In the data rows, the value 128 means zero.
Each row has a hidden score. How much does it go up from the first row of each pair to the second? 20 means little or no change, 40 a big rise and 0 a big fall. The score is a weighted sum of the row's numbers plus the product of two more (or one squared), each taken from its middle value.
[169 126  62 128 105 182 174 170 146 111 153 148  90 137 104 145  74  92
 124 160]
[100 122 165 121 173 130 132 122 144 132 108 201 131 125 164 134 113  74
 129  97] >> 12
[112  94 106 115 144 118 106 120 143  90 129 122 107  74 169 147 109  82
 154 154]
[108 138 134 157 165  95 138 113 132 140  95 119 137 127 165 156 132 123
 123 155] >> 18
[145 132  92 166 155 188 152 187 110 143 144 179 110 147 142 139  68  67
  91 135]
[131 169 109 135  97 157 160 172  68 165 152 148  68  82 153 111  86 126
  36  32] >> 38
[175 122  91 126 114 136 157 167 158  77 158 126 113 170 126  92 131 120
 119 125]
[160 115  77 159 123 156 182 134 155 109 110 128  84  72 127 199  74 109
  84 131] >> 33
[163 176 100 124  93 190 161 177 120 150 154 181  99 151 132 118  53  77
 126 150]
[122 100 123 135 157  96 166  82 176 119 111 162  96  87 179 152 117  97
 135 118] >> 20
[103 124 164 117 122 172 127  81 156 160  97 170 140  98 141 190  89  76
 150 131]
[157 155 135 101  51 149 106 139 110 119 170  90 131 147  73  71 143 172
 141 107] >> 13
[184 126  89 148 128 145 155 166 132  80 191 111  86 149 133  88 128 125
 102  91]
[123 132 102 104 132 134 119 157 118 100 145 119 107  97 150 102 121  91
 147 132] >> 24
[140  99  91 125 189  75 189 141 181  77 121 175  86 118 192 121 122  76
 127 125]
[173 137 122 112 104 146 132 175 122  99 191 118 114 166  96  71 131 139
 124 102] >> 7
[132 152 117 132  97 175 145 149 103 144 106 148 107  87 115 166  77 117
  80 105]
[170 160  75 126  62 171 176 131 144 145 145 140  90 119 127 143  61 107
 142 172] >> 34
[ 86 149 177 121 138 100 112  98 120 161  91 139 154 123 127 151 127 136
 147 150]
[121 124 143 109 137 116 161  87 161 164 127 178  90  95 193 153  92  95
 116  93] >> 22
[139 152 103 134  95 159 159 143 104 147 127 138  89  76 139 158  77 121
  80 103]
[182 154 123 112  81 140 154 140 131 111 191 115 112 167 103  72 150 157
 136  95] >> 16
[122 139 136 114 125 143 149  88 146 170 138 172  98  84 181 149  89  80
 135 108]
[199 151  91 116  66 112 168 122 132 104 207 101  79 141 119  60 153 178
 132  91] >> 22
[125 112 125 138 187  83 149 144 129 140 144 145 109 133 160 113 146 121
 107 102]
[101 139 164 102 115 132 134  81 141 180 111 178 110  99 174 148  94 100
 118  89] >> 15
[121  86  98 151 147  76 109  68 150 128 109  53 147 112 126 161 172 180
 159 194]
[118 111 151 158 167 106 132 112 158 117  88 113 152 136 124 185 137 129
 128 154] >> 12
[ 84 105 176 134 126 131 102  91 136 146  67 113 190 130  85 179 157 147
 139 150]
[132  92 126 136 184  81 110 128 164 116 113 111 164 169 115 128 171 147
 161 186] >> 26
[129 100 113 121 142  88 108 116 139 128 124 119 157 159 114 101 157 162
 153 180]
[158 109 142 128 131 159 134 166 162  84 150 130 137 170  86 120 131 116
 124 111] >> 21
[108 129 171 154 135 113  75  85  83 151 117  79 185 142  94 124 193 191
 135 116]
[119 119 146 123 165  87  79 128 127 133 113 121 172 171 103  95 175 161
 157 165] >> 17
[ 96 114 141 130 161 105  74 112 107 148 111  95 176 151 109 130 172 160
 151 168]
[ 88 127 164 120 130 109 105 114 101 162 110 128 153 124 121 124 154 152
 123 109] >> 32
[ 79 157 170 135 121 110  95  94 103 161  75 110 166 117 134 152 138 149
 138 152]
[172 121 111 149 141 172 141 179 133  70 168 125 118 174 105 107 125 114
 104  99] >> 26
[178 122  87 130 135 134 164 186 154  73 169 144 104 177 137  81 125 104
 112 114]
[ 85 109 149 102 138 153  78 135 123 110 111 139 149 102 143 149 108  74
 159 152] >> 20
[124 101 136 134 174  83  98 126 150 124 116 114 171 170 116 119 170 150
 162 182]
[115 118 114 133 165  93 160 122 157 114 129 176  87 103 212 124 101  74
 131 117] >> 21
[138 145  97 153 119 182 142 166  94 161 144 164 106 131 139 126  76  96
 100 130]
[ 81 137 164 119 130 135 114 116 136 139  91 178 145 121 170 136 110  82
 144 125] >> 20
[109 129 148 135 152  84 141  89 158 142  92 123 133 112 142 173 131 133
 148 164]
[115  99 101 115  85 141 114  88 161  83  97  64 137  65 113 172 125 120
 180 184] >> 21
[ 91 148 153 146 133 102 116  98 119 156  81 106 158 120 151 160 137 137
 137 158]
[127 115 115 101 116 131 115 181 106  96 143 127 113 149 130 128 116 124
  84 103] >> 19
[147  91  95 134 171  77 130 134 153 114 135 130 137 162 134  97 148 144
 141 181]
[118  99 147 130 161  93  85 111 155 119  91 105 188 164  89 134 176 159
 172 189] >> 16
[103 145 167 101 129 135 136 102 136 180 116 192 109 113 176 140  95  92
 113  81]
[ 99 152 166 102  97 165 115  81 126 182 110 173 127  91 148 149  94  96
 142 107] >> 23
[ 97 112 146 155 194  89 126 131 139 137  91 142 148 139 155 150 141 113
 113 144]
[145 139  89 143  97 153 170 135 120 135 127 130  82  66 140 169  75 122
  82 111] >> 27
[127 103 119 126 125 110 121 134 113 105 134  92 110 107 136 151 134 159
  84  96]
[152 125  83 167 140 158 189 171 121 121 146 147  63  81 153 160  75  99
  38  64] >> 27
[153 153  88 110  85 194 150 180 113 138 154 160 106 149 100 119  76  97
 123 141]
[157 114 137 126 136 157 131 169 156  85 159 132 131 168  90 111 130 115
 120 104] >> 14
[ 81 130 178 114 139 136 117  99 136 147  91 183 147 114 144 140 120  94
 140 107]
[141  66 113 152 172 124 137 146 152  64 109 100 121 125 117 197 126 127
  85 123] >> 18
[105 137 135 157 162  92 135 107 132 138  92 115 137 118 159 160 129 128
 126 159]
[ 98 108 134 137 153 105  76 102 114 149 102  86 176 144 109 137 171 165
 152 175] >> 19
[148  91 112 134 146  77 144  71 166 128 139 105 134 135 108 140 169 174
 168 165]
[ 84 179 187 110 158 104 103 144  85 182 113 172 145 148 147 103 126 124
 129 115] >> 7
[105 120 131 105 120 165  94 144 126  97 108 112 150 104 116 139 122  89
 162 159]
[121 131 127 104 123  83  93 131  97 152 144 130 148 159 128  50 162 175
 143 145] >> 10
[147 130 126 111  78 159 121 149 142  88 132 121 150 168  94 102 135 132
 132 131]
[124 122 156 161 164 107  91 101  92 139 132  89 170 150 112 123 188 175
 127 115] >> 31
[152 154  84 112  75 192 152 172 111 139 155 152 104 142 102 115  78 107
 122 143]
[121 113 104 113 131 142 113 139 140  86 130 107 121  90 139 133 116  90
 156 154] >> 17
[124 109 144 129 163 134 106 179  97 102 129 131 129 146 126 144 132 126
  75  80]
[ 78 176 205 130 139 132  80 122  87 210  89 146 184 143 113 122 129 136
 144 145] >> 18
[106 149 162  85 126 105 126 123 117 155 126 173 121 118 148  92 132 128
 130  88]
[114 103 130 118 156 106 154 124 172  86  78 167 132 126 145 147 128  90
 145 144] >> 15
[167 137  58 161 128 126 211 171 110 132 176 137  24  68 191 127  81 115
  29  42]
[189 166 107 104  59 120 154 129 117 121 208 105  87 150 120  44 156 178
 132  81] >> 18
[108 129 164 156 173 109 121 109 145 166  91 129 158 131 129 164 125 124
 145 174]
[156 138  59 152  80 151 167 140  96 150 178  97  73  99 141 123  98 143
  96 119] >> 24
[102 118 122 102 143 125  93 138 114 111 143 139 111  88 173 116 109  82
 146 134]
[130  97 147 129 156 109 115  92 154 132 116 123 171 162  82 148 168 158
 168 168] >> 26
[142 115  85  98  99 100 130 162 105  97 163 109  78 119 151 114 120 149
  79  95]
[170 131 114 116 118 122 147 164 137 105 196 124  92 147 131  70 135 134
 112  78] >> 19
[107 114 140 132 160  94 131 126 124 143 124 133 130 122 140 128 150 134
 116 114]
[ 90 127 167 115 142 127 124  97 138 141 100 182 136 112 155 137 120  98
 138 100] >> 20
[158 135 112 114  95 148 138 163 136  91 147 129 131 171 111  85 131 125
 122 117]
[171 123 101 145  99 153 143 137 135  81 168  93 107 141 114 105 133 145
 114 103] >> 28
[141 147  95 149 103 154 177 160  95 149 149 133  64  77 160 134  83 121
  40  51]
[112 136 156 108 158  86  75 142 105 147 130 129 169 176 118  67 180 163
 155 141] >> 6
[181 111 119 145 116 139 153 114 178  82 143 102 132 150  90 120 164 144
 140 119]
[ 92 148 159 149 153 113 116 111 120 149  77 123 163 132 142 159 132 124
 128 158] >> 15
[ 73 131 169 136 108 100  98  78 120 163  65 103 177 118 125 158 157 165
 135 151]
[158 135 109 114  84 141 137 155 136  96 156 119 122 161 116  82 135 139
 123 117] >> 21
[126 128 107 105 146  76 168 128 148 108 125 166  85 107 191  93 129 104
 131 110]
[109 110 117 107 178 123 106 165 120 100 156 158 101 100 183 109 102  60
 137 127] >> 8
[107 111 138 110 159 113 147 132 158  94  82 179 139 135 147 135 127  87
 141 133]
[104 131 133 101 121 100 147 112 144 114  94 161 125 115 159 114 133 113
 142 124] >> 21
[152 148 130 107 112 159 115 196 116  96 153 158 140 195 107  62 131 114
 112 100]
[124 109 137 128 146 127 105 157 100 102 128 114 127 130 121 144 132 143
  77  88] >> 31
[ 92 112 127 100 118 132  88 114 121 111 121 122 129  78 152 139 112  98
 159 149]
[125 117 101 124  87 148 120 116 110 120 132  85 117  78 117 117 134 140
 140 125] >> 19
[ 99 145 172 134 142 109 111 121 108 151 106 127 155 139 132 136 140 142
 119 124]
[147 101 124 135 167  68 125  91 160 101 139  84 131 122 112 123 179 167
 182 162] >> 19
[108  98 123 114 181 137 104 161 136  90 132 156 120 109 167 139  98  53
 145 147]
[138 108 105 120 146  78 118 125 137 130 134 122 139 158 128  83 159 160
 148 168] >> 20
[179 177  67 123  81 156 181 159 121 152 182 161  60 124 155  98  59  97
 124 142]
[115 133 152 118 150 163 137 107 144 162 125 191 117 104 167 160  82  63
 132 111] >> 14
[122 159 105 133  34 153 153 106  87 165 126  96  82  43 131 149  97 166
  60  60]
[ 91 147 164 144 151 112 112 110 120 148  74 121 164 133 135 161 137 127
 132 156] >> 7
[118 119 161 111 184 131 136 153 157 119  96 193 144 151 127 137 120  83
 131 113]
[137 121 119 117 168 103 186 109 164 159 150 189  60 102 220 137  87  78
 104  85] >> 18
[131 135 111 159 114 179 165 160 110 133 117 142  95  88 125 173  78 109
  43  69]
[165 124 101 141  65 147 143 108 135  86 158  66 110 124 106 115 140 167
 123 111] >> 15
[132 173 115 120  90 162 145 163  72 161 140 155  85  85 144 124  78 125
  70  74]
[116 133 174 117 149 101  77 106 123 127 121 104 174 143  87 106 185 166
 187 146] >> 7
[126 110 156 131 142  91  95  78 152 114 109  80 167 124  83 138 180 172
 193 173]
[ 85 128 162 124 123 110 104 105 105 160 103 120 155 119 110 128 158 157
 127 116] >> 28
[117 142 119  82  65 121  96 158  75 123 151 109 106 128 130 101 128 161
  88  85]
[ 80 150 201 129 115 136  78 102 103 160  68 117 196 141  87 163 142 155
 134 142] >> 19
[ 89 107 148 130 143 114  62  96 116 149  92  84 194 144  92 151 174 166
 160 184]
[125 108 129 121 157 103 103 143 131 129 118 140 170 181 111  93 152 145
 146 173] >> 15
[145 160  87 108  55 189 142 161  99 149 156 145 102 133  98 105  81 119
 125 138]
[ 83 124 178 119 137 139 119  92 142 141  82 178 151 117 141 148 122  97
 141 110] >> 23
[179 154 119 122 105 121 154 141 125 122 192 124 103 158 129  43 162 154
 119  70]
[131 116 102  97 109 119 122 175 106 101 151 119  98 139 136 120 121 134
  84  97] >> 13
[ 89 110 158 157 181 104 122 126 142 137  71 140 166 148 141 166 142 115
 118 152]
[150 127 117 120  86 157 134 150 145  86 131 119 146 174  99 106 133 131
 129 134] >> 14
[133 144  90 153  93 176 144 139  92 164 139 146 105 116 136 130  78 111
 100 134]
[147  96 114 177 174  75 131  82 127 119 148  67 134 124 136 138 186 179
 127 128] >> 11
[126 104 159 132 164  98  98  91 160 104 106  92 173 138  78 147 178 157
 191 175]
[119 141 139  90 107  89 143  95 132 153 127 148 103  96 159 101 137 145
 135  96] >> 24
[102 145 139  94 144 100 136 146 121 121 113 184 116 129 168  83 130  99
 129 101]
[ 89 176 183 128 130 102  92 109  87 208 114 134 150 118 140 104 129 153
 138 136] >> 4
[111 111 120 113 142 162 103 152 137  80 109 118 142 105 120 144 115  82
 158 159]
[134 107 119 129 168  64 114 120 145 128 136 105 144 158 133  95 176 164
 156 167] >> 18
[155 121  85 157 135 163 180 154 141 111 119 140  83  85 138 190  69  97
  78 123]
[157 153  71 114  64 177 160 159 113 143 164 141  88 126 112 108  79 115
 124 141] >> 17
[123  86 117 152 165  88 149 102 167 118 109 108 126 111 135 169 151 138
 128 142]
[102 141 147  94 159 108 135 161 123 114 110 195 127 142 162  89 127  86
 130  99] >> 32
[ 80 128 172 122 145 146 108 124 137 126  78 187 156 132 157 150 106  72
 143 128]
[150 143  74 151 103 164 151 164  77 153 177 127  84 120 137 112  95 129
  88 112] >> 18
[108 139 155  89 106 110 125  92 136 149 100 150 132 105 131 122 137 141
 142 111]
[150 154  82 136 104 138 177 151 100 146 153 141  59  70 164 132  73 122
  70  87] >> 23
[ 98 154 180  98  87  94  63  70  97 156 120  78 175 118  78  89 193 209
 191 137]
[106 133 159 153 166 101 125 101 143 172  99 124 147 119 135 157 125 129
 147 171] >> 12
[ 98 122 161 124 139 124 129  88 152 136  94 170 132 101 153 148 124  99
 143 112]
[144 117  85 136 164 143 138 183 106 106 168 135  87 112 152  87 122  95
 111  98] >> 10
[ 97 143 169  94 109 133 132  84 133 184 112 182 114 102 167 144  95 107
 119  87]
[104 113 132 135 154  98  78 104 115 146 107  84 168 140 113 133 173 167
 154 174] >> 18
[114 138 165 103 115 104  93  94 103 174 135 128 164 160  91  95 176 184
 161 134]
[178 116  94 152 110 153 150 142 146  74 167  93 108 147 115 117 131 138
 114 109] >> 24
[139 163  95 141 111 151 176 178  76 158 168 148  51  77 172 110  83 116
  33  30]
[169 178  87 123  78 175 162 155 119 153 162 166  85 130 134 112  58  94
 128 150] >> 12
[151 133  71 143  57 136 175  90 127 136 121  93  70  36 134 180  83 156
  91 124]
[ 98 144 145 147 157 100 125 111 124 149  92 119 148 127 158 154 134 128
 126 151] >> 9
[125 153 109 148  95 191 134 154  85 170 135 157 122 129 129 125  78 105
 101 128]
[ 90 137 184 131 168 118 110 118 137 145  74 152 169 142 118 172 124 112
 148 159] >> 19
[153 114  68 134 142 127 151 157 114 109 174 115  71  90 160  86 127 112
 114  99]
[100 145 146  92 136 105 134 141 121 127 110 183 130 132 167  89 127  98
 134 104] >> 36
[132 135 109 157 103 175 166 150 112 136 119 132  95  79 125 176  80 115
  50  75]
[153 184 123 120 120 215 140 212 103 152 145 212 121 184 112 112  46  54
 119 144] >> 18
[138  72 142 190 214 119 116 103 152  92 104  90 185 159  91 188 179 144
 134 156]
[118 124 171 110 146 118  89 113 116 155 127 143 178 178  87 113 171 159
 164 138] >> 15
[165 123 101 121  80 139 138 134 159  79 135 106 128 152 103 106 138 142
 133 136]
[170 117 107 149  98 166 140 136 145  73 147  90 123 145  94 129 135 139
 120 116] >> 29
[147 120  81 133 137 133 140 163 109 115 169 118  82  95 159  82 127 110
 118  98]
[106 124 133 162 150  98 139  81 155 133  73  94 150 108 146 189 132 135
 140 182] >> 27
[121 101 165 133 162 104  90  86 162 101  96  88 184 139  71 157 182 158
 197 179]
[ 94 127 133 123 123  91  71  88  97 165 121  75 165 128 125 113 177 187
 151 161] >> 12
[154 109  75 170 142 182 166 172 119 120 149 131 107 137 112 166  85  99
  95 144]
[133  83 135 178 174 106 111  74 142 105 104  68 177 140  94 178 186 173
 139 153] >> 21
[124 121 154 113 116  99 102  79 125 153 126 114 162 149  85 119 174 184
 169 145]
[ 86 134 156 119 129 125 123 111 136 131  93 175 133 114 173 134 110  85
 144 119] >> 20
[ 97 121 142 159 131 102 124  64 157 130  57  83 164 104 128 204 138 148
 147 189]
[106 168 164 119 182  87 125 154 103 167 129 174 122 148 170 103 125 109
 125 111] >> 16
[117  88 138 134 145  87  97  88 167 115  86  84 187 152  90 153 178 171
 178 201]
[137 112 143 125 156  75 111  93 151 115 136  89 146 129 107 121 180 166
 185 159] >> 14
[138  98 100 141 168 163 131 178 125  95 137 133 117 123 126 121 120  83
 122 121]
[159 158  76 115  94 187 161 193 106 141 172 168  89 152 117  98  73  95
 115 129] >> 27
[ 88  91 129 110  89 143  87  73 152 102  87  89 152  60 128 186 116 111
 179 185]
[ 88 140 161 149 150 120 113 104 127 144  65 118 171 131 132 175 136 127
 136 168] >> 15
[127 143 105 141  68 184 123 136  80 159 142 110 123 114 100 138 102 144
 107 126]
[156  96  48 131 140 112 153 153 137  74 158  95  84  95 160 120 114 109
 140 161] >> 19
[118  96 110 141 168  87 102 103 135 131 117  81 153 139 126 142 171 162
 150 179]
[127  98 138 132 185  86 100 132 152 119 113 116 173 172 109 120 169 145
 162 179] >> 18
[136 146  99 138  72 158 160 118 111 142 110 118  92  57 122 174  80 138
  87 113]
[ 88 140 161 148 136 118 109  89 131 144  61 106 175 125 129 182 137 136
 139 173] >> 11
[198 139 103 124  96 132 169 140 148  96 193 113  99 159 109  86 145 148
 134 104]
[123 143 135 115 155 144 150 118 133 170 151 197  87 103 192 127  83  66
 120  93] >> 20
[118 116 162 123 147  95  88  88 143 117 116  89 169 130  83 129 182 170
 193 161]
[122 109 155 123 147 108 113 100 135 146 127 131 167 167  90 128 167 161
 164 152] >> 25
[157 114 127 152 122 189 130 159 139  73 137 111 148 173  81 133 129 118
 116 118]
[104 134 174 119 167 189 122 132 140 157 105 211 143 131 146 168  81  45
 131 112] >> 24
[117 102 154 168 138 112  91  61 117 129 100  59 186 133  84 165 193 194
 143 145]
[106 129 165 104 140 134 139  97 154 169 111 189 114 111 174 160  91  83
 118  94] >> 19
[164 145  63 119  71 172 164 152 126 129 159 137  86 122 111 122  82 114
 128 149]
[121  89 104 145 170  80 111  96 140 133 122  79 147 133 138 144 168 159
 151 183] >> 11
[173 124 114 122  77 144 133 133 145  90 165  86 123 141  80 105 138 159
 141 128]
[123 128 133  94 105  86 153  84 152 146 121 136 107  90 153 120 138 144
 143 114] >> 25
[102 134 161 151 143 101 120  82 142 177  95 109 150 107 129 162 127 143
 153 181]
[177 113  89 131 126 136 160 165 169  66 150 129 113 167 118 107 128 110
 120 134] >> 29
[103 139 153 106  94 152 130  66 141 181 122 157 117  72 159 162  92  98
 147 117]
[165 122 137 120 151 153 133 194 147  90 178 150 120 180 112  89 130 104
 112  90] >> 13
[125 155 116 142  88 204 109 167  62 158 136 135 135 139  90 127  95 129
  98 119]
[129 114 119 117 133  89 104 121 129 136 127 121 155 156 120  85 159 164
 150 170] >> 11
[ 78 162 194 113 122 109  94 100 109 172  79 141 168 131 119 144 134 144
 151 141]
[103 147 172 147 171 110 114 117 128 181 100 137 155 132 138 139 123 122
 144 161] >> 12
[ 87 166 180 112 120  96 105  98 106 176  97 138 151 122 135 132 133 146
 144 134]
[139  87 134 140 158  83 116  69 184  91 107  70 160 120  84 162 181 166
 200 189] >> 30
[100 137 164 132 155 103 127 105 140 148  87 140 152 131 130 166 126 127
 144 159]
[110 124 157 141 176  92 135 108 155 137  90 144 146 130 139 175 123 113
 147 162] >> 21
[116 112 140 124 138 129 105 157  93 103 123 112 128 129 119 144 133 147
  78  84]
[180 137 121 130 122 130 158 143 148 106 178 124 114 168 119  69 162 141
 128  87] >> 19
[153 104  76 110 133  99 148 177 125  82 169 115  68 131 158 120 117 129
  78  99]
[113 139 147 110 128 153 131  91 144 165 122 176 109  90 161 156  88  81
 137 111] >> 22
[ 96 151 184 108 161 188 114 139 120 173 115 219 143 137 151 145  82  47
 128  99]
[179 104 105 133 125 127 162 147 173  80 174 108  96 142 118 111 133 130
 120 107] >> 10
[155 134  82 160 132 177 154 182  94 135 162 142  94 137 122 132  89 105
  89 120]
[104 126 139 159 165 105 130  98 151 132  73 109 154 123 143 187 132 124
 133 176] >> 18
[113 116 174 121 153 106  80 101 136 118 111 101 182 142  75 130 180 162
 190 160]
[140  93  92 143 155 159 132 159 137  86 128 118 116 110 115 137 122  95
 128 131] >> 23
[110 138 120  95 111 139  98 146 106 107 133 115 124  94 140 104 122 101
 155 130]
[188 108 103 133 110 142 148 151 167  68 167  96 112 152  84 115 132 139
 136 134] >> 24
[184 164  64 129  94 157 186 163 131 138 176 163  60 126 153 107  56  93
 124 147]
[100 108 142 133 174 113  76 125 120 141  99 102 181 161 106 141 171 147
 153 173] >> 1
[130 162 185  90  52 192  67 161  89 127 143 115 181 175  38  80 142 160
 141 107]
[ 98 163 165 118 147  87 117 113 110 168 115 148 133 123 152 122 129 135
 135 130] >> 26
[ 80 147 171 135 180 100 108 155  93 169 105 164 155 158 161 108 141 116
 106 116]
[190 151 112 115  79 139 149 133 131 102 186 113 109 162  97  74 151 166
 134  97] >> 18
[117 133 154 142 172 100 129 137 131 138 116 131 140 145 139 146 137 127
 117 129]
[151 145  76 134  79 135 173 120 114 142 139 116  60  47 148 152  79 143
  80 102] >> 29
[181 134 114 117 116 143 133 180 131  89 189 121 108 166  93  71 131 136
 123 103]
[ 99 150 182 135 160 119  99 141 103 154 105 140 164 158 128 135 138 129
 117 121] >> 17
[ 94 128 145 144 155  78 120 110 124 153  97 125 141 124 160 139 151 141
 119 134]
[194 148  98 127 106 100 174 130 140 117 210 109  78 138 153  45 162 156
 121  77] >> 21
[193 123  98 125 121 133 151 171 148  80 190 108  95 158 103  81 133 139
 123 111]
[133 108 102 126  88  90 122  99 109 110 139  63  91  74 141 145 143 188
  88  91] >> 19
[ 86 152 170 140  88  99 107  47 124 198  83  80 160  89 123 155 140 182
 165 176]
[130  90  97 127 139 143 121 123 167  62 106  97 130  85 119 170 116  88
 165 178] >> 37
[102 126 169 144 136 116 105  99 134 131  81 107 169 131 107 176 143 149
 133 146]
[173 106 126 132 107 166 131 151 165  72 144  99 147 166  59 136 131 135
 142 145] >> 26
[170 110 112 127 102 129 148 133 166  90 169 100 103 136 106 108 139 145
 126 107]
[180 113  94 154 124 154 155 151 149  66 163  99 103 151 108 117 129 128
 111 110] >> 27
[123 115 149 120  97  99 104  58 132 154 114  98 167 138  79 131 179 200
 173 158]
[118 120 119 107 142  89 155 116 157  98  98 161 110 110 164 117 132 104
 141 124] >> 25
[168 161  61 113  93 167 169 190 105 143 189 160  65 134 134  88  75 101
 111 123]
[174 128 101 143 100 152 141 144 131  83 172  93 103 144 115 103 137 143
 114  98] >> 13
[ 89 132 166 114 139 128 126  98 136 149 103 179 135 112 157 131 119  99
 136  99]
[140 145  78 154  95 166 154 143  98 161 149 140  93 112 148 123  81 112
 102 128] >> 14
[174 154  92 134 130 194 170 192 146 127 147 190 101 163 123 141  46  54
 126 166]
[111 123 131 130 135  81 129 105 116 155 132 114 116 104 148 113 157 158
 119 106] >> 8
[153 122 141 123 123 158 124 164 152  94 155 131 137 170  88 106 134 120
 120 101]
[136 148  98 151  79 155 174 131 104 149 132 115  73  58 145 154  90 134
  52  64] >> 36
[136 136  86 156  98 177 154 139 106 159 139 141 108 118 134 144  76 110
 106 145]
[ 92 166 167 112  95  79 111  73 106 178 101 116 136  96 143 128 135 170
 148 136] >> 15
[105 109 157 119 132  99  73  96 140 132  89  95 196 160  80 131 182 178
 173 188]
[ 98 121 144 130 173 108  78 134 103 152 114 110 175 165 123 116 169 148
 144 159] >> 26
[193 135 111 123  97 141 159 140 150  90 184 117 110 165  95  90 148 149
 137 107]
[162 156 153 121 103 154 123 143 125 123 162 131 145 175  96  66 165 144
 130  83] >> 14
[180 148 108 110 105 131 138 180 113 105 210 116  91 158 118  46 135 145
 120  87]
[173 156  54 115  97 159 177 187 112 139 197 159  56 133 145  79  74  96
 109 120] >> 30
[106 103 128 135 136  96  85  82 129 142  99  69 172 130 108 147 177 180
 160 185]
[140 174  98 100  53 192 133 168  83 156 159 155 106 139 100  90  84 123
 123 122] >> 23
[137  94  96 142 148 163 127 153 136  90 123 115 124 108 107 144 122  97
 130 135]
[130 122 102  94  98 114 118 168  97 106 163 113  93 130 146 110 123 145
  83  92] >> 15
[118 114 160 117 120 110 101  82 131 151 119 116 178 161  81 130 172 177
 169 154]
[200 132 104 129 123 141 166 159 154  85 190 128 105 178 102  89 141 131
 130 106] >> 28
[ 72 128 170 138 141 107 100 107 121 155  65 124 179 139 123 156 149 142
 127 149]
[190 152 127 118 122 153 154 177 129 102 191 147 116 194 101  64 140 128
 123  92] >> 29
[106  97 154 136 184 129 144 111 174 112  92 189 134 119 150 170 112  71
 137 122]
[123 136  94 104  89 137 108 147  86 110 140  97 119 100 136  92 125 135
 142 142] >> 15
[160 139 111 115 103 146 136 171 131  90 156 136 121 174 117  72 132 124
 116 111]
[117 116 131 168 187  95 141 108 159 121  82 118 141 124 151 185 129 111
 130 176] >> 28
[132 121  86 116 118 138 114 161 101  96 141 109 114 109 135 102 114 116
 137 150]
[142 113  78 123 134 136 126 167 118  81 138 110 111 110 137 115 114 106
 137 156] >> 21
[106 139 152 131 158  85 131 105 140 148 100 136 130 118 149 149 126 128
 143 150]
[112 115 114 109 120 147 105 131 136  87 117 105 132  90 123 138 119  95
 160 157] >> 25
[172 187  79 116  73 162 169 163 109 158 176 167  68 128 148  90  61 101
 126 134]
[126 128 149 154 148  96  98  90  90 144 140  80 158 137 121 111 194 190
 127 109] >> 10
[117 141 143 110 114 144 136  79 141 176 130 166 101  78 173 148  91  91
 139 107]
[131 110 106 101 100 122 115 158 112  93 139 110 107 131 120 137 120 143
  86 108] >> 10
[103 148 169 106 151 174 123 127 127 174 124 206 126 119 161 144  84  56
 131  97]
[142 197  95  87  45 180 135 180  63 177 183 159  89 139 124  57  85 123
 115 101] >> 16
[105 143 141 150 164  96 127 116 124 142  94 124 140 127 158 153 131 121
 123 150]
[154 191 113 111  73 197 144 171 105 163 150 178 109 150 121 110  58  92
 128 149] >> 25
[171 134 120 117 102 146 132 168 128  97 186 114 117 161  92  77 130 140
 128 108]
[ 89 142 193 151 171 134  96 116 127 178  75 143 183 144 108 161 122 118
 146 174] >> 15
[100 149 152 125 137  80 129  96 127 161 111 130 124 110 157 134 127 144
 140 140]
[165 129 112 113  62 116 137 107 146 108 173  82  98 110 107  91 146 177
 132 100] >> 21
[155 140  68 153 104 166 155 161  92 144 166 121  88 116 128 126  93 128
  94 119]
[ 88 134 169 156 193 130 110 138 133 132  68 144 180 158 131 181 125  96
 127 166] >> 16
[ 91 163 167 118 123  89 115  97 107 171 107 133 136 111 148 126 133 149
 144 132]
[157 169 103 127 105 197 156 182 121 146 148 187 109 157 115 129  49  72
 128 158] >> 32
[124 132 158 110 134 101  98 103 110 159 140 134 158 160  96  98 172 172
 159 132]
[ 98 155 148 143 164  99 126 125 110 154 105 131 140 135 169 135 134 123
 121 139] >> 15
[183 138 114 133 107 124 157 126 149 105 178 111 110 149 122  75 164 152
 129  90]
[131 102  94 122 146 140 133 144 155  74 123 110 118  97 137 144 111  80
 154 162] >> 20
[127 109 123 129 139 113 117 155 100 101 136 108 109 121 134 141 132 148
  76  85]
[148 136 140 113  78 142 125 139 132 120 169 106 124 143 103  86 141 154
 127  96] >> 16
[ 97 128 137  98  94  98 134  88 145 115  79 142 135 100 143 127 138 132
 153 132]
[156 123 146 121 128 157 126 173 149  95 159 135 135 171  94 101 133 116
 122  97] >> 14
[125 115 102 126  99 156 114 130 108 116 130  96 122  93 117 115 135 133
 134 119]
[144 104  86 107 113 108 133 160 122  88 155 110  86 122 143 131 118 136
  83 109] >> 16
[118 117 114 166 157  83 151  78 165 123  85  92 130  99 155 191 135 134
 137 183]
[103 146 177 139 161 117 105 139 105 149 104 140 159 152 125 141 138 130
 118 123] >> 13
